Look-ups in named tables: a row name and a column name give one cell, copied from the table.

mos =
        zefi  ginim  zoze  gadile  lakav  bobe  zir  ter
pusoku   132    105   141     134    127   141  120  126
reb       14     45   222     131    152    72  128  124
bod       90    133   143     160    127   186  112   78
sebese    25    179   225     144    195   114  170  119
sas      186     10   126     204     82   122   84   45

reb, bobe => 72
sas, bobe => 122
sebese, zefi => 25
pusoku, zir => 120
pusoku, zefi => 132
pusoku, zoze => 141
bod, zefi => 90
reb, gadile => 131
bod, ginim => 133

Table gober
fields: naloba, kosol, neb, momuv
fuv: [69.50, 43.96, 46.43, 25.08]
padivu: [55.70, 47.45, 43.97, 67.22]
ridif: [76.45, 48.28, 51.74, 34.43]
pogogef: [21.35, 55.24, 64.13, 79.36]
gadar: [37.22, 44.21, 57.17, 53.07]

ridif, kosol => 48.28
fuv, kosol => 43.96
gadar, kosol => 44.21
gadar, naloba => 37.22
fuv, neb => 46.43
padivu, neb => 43.97
ridif, naloba => 76.45
pogogef, momuv => 79.36
pogogef, kosol => 55.24
padivu, momuv => 67.22
ridif, momuv => 34.43
gadar, neb => 57.17
fuv, naloba => 69.50
Which row has the largest kosol? pogogef

fir:
cols = fev, fubinog, gapo, sulop, dirami, kotef, goras, nibozu, zafilef, bupo
mek: [198, 90, 202, 182, 182, 212, 96, 169, 109, 172]
zepu: [200, 205, 200, 51, 213, 192, 61, 83, 67, 207]
lubiliz: [210, 224, 196, 48, 214, 194, 58, 66, 53, 216]
doneb: [193, 162, 192, 108, 189, 187, 69, 129, 76, 205]
latof: [69, 145, 55, 111, 75, 59, 196, 115, 201, 74]
fedemi: [220, 157, 212, 135, 211, 236, 48, 141, 64, 223]
banivi: [70, 158, 76, 102, 83, 55, 206, 115, 188, 74]
dunu: [72, 140, 63, 122, 76, 54, 202, 145, 201, 82]
delasob: [83, 130, 66, 139, 84, 56, 200, 131, 208, 66]
lis: [63, 133, 59, 125, 61, 41, 203, 131, 193, 61]
fab: [226, 232, 204, 36, 215, 207, 52, 64, 36, 220]

zepu, kotef => 192
lis, nibozu => 131
latof, bupo => 74
fab, gapo => 204
lis, gapo => 59
fedemi, kotef => 236
doneb, gapo => 192
doneb, sulop => 108
Which row has the largest goras? banivi

kuniviz =
	lev	gud	feb	bugu	fup	gumu	fekuruf	pador	levagim
luzal	114	55	109	152	182	144	6	156	142
vokabaf	172	117	209	134	178	143	38	191	181
goset	136	24	157	164	173	127	229	123	109
mimepag	113	225	85	108	103	135	53	62	235

vokabaf, pador -> 191
luzal, pador -> 156
vokabaf, levagim -> 181
mimepag, lev -> 113
luzal, fup -> 182
vokabaf, lev -> 172
luzal, fekuruf -> 6
Row with the largest fup: luzal

bap =
	rogop	zuki	vivek	rul
zuv	18.50	26.99	88.12	39.59
zomasam	13.38	66.52	21.41	64.58
mavep	63.14	84.49	67.86	26.89
pupok	39.16	4.17	40.16	64.30
ruz	77.05	74.69	7.73	56.04
lelu	40.13	5.55	30.99	68.32

What is the rogop of pupok in bap? 39.16
What is the zuki of ruz in bap? 74.69
What is the zuki of lelu in bap? 5.55
What is the zuki of zuv in bap? 26.99
What is the vivek of ruz in bap? 7.73
What is the rul of zuv in bap? 39.59
What is the rul of ruz in bap? 56.04
What is the rogop of zomasam in bap? 13.38
What is the zuki of pupok in bap? 4.17
What is the vivek of zuv in bap? 88.12
What is the rul of zomasam in bap? 64.58

Table pevif
,sosumis,bavatur,dofadaf,zutoneg,logavuf
valuv,147,213,106,172,88
zakur,163,235,117,209,100
bopelir,111,133,181,91,65
mubasen,120,191,71,177,218
bifumal,214,62,167,237,241
kadimon,226,236,204,198,120
resit,130,169,205,101,64
lavak,154,247,77,234,182

bopelir, dofadaf: 181
mubasen, bavatur: 191
lavak, logavuf: 182
zakur, bavatur: 235
kadimon, zutoneg: 198
valuv, sosumis: 147
resit, logavuf: 64
bifumal, bavatur: 62
bopelir, bavatur: 133

debo =
	rin	bez	ponibi
mur	127	142	210
ravini	65	106	65
gib	74	142	140
razu	76	120	210
nisi	155	111	45

ravini, rin -> 65
mur, ponibi -> 210
nisi, ponibi -> 45
gib, bez -> 142
razu, rin -> 76
mur, bez -> 142
gib, rin -> 74
gib, ponibi -> 140
nisi, bez -> 111
nisi, rin -> 155
ravini, bez -> 106
mur, rin -> 127
razu, ponibi -> 210
ravini, ponibi -> 65
razu, bez -> 120

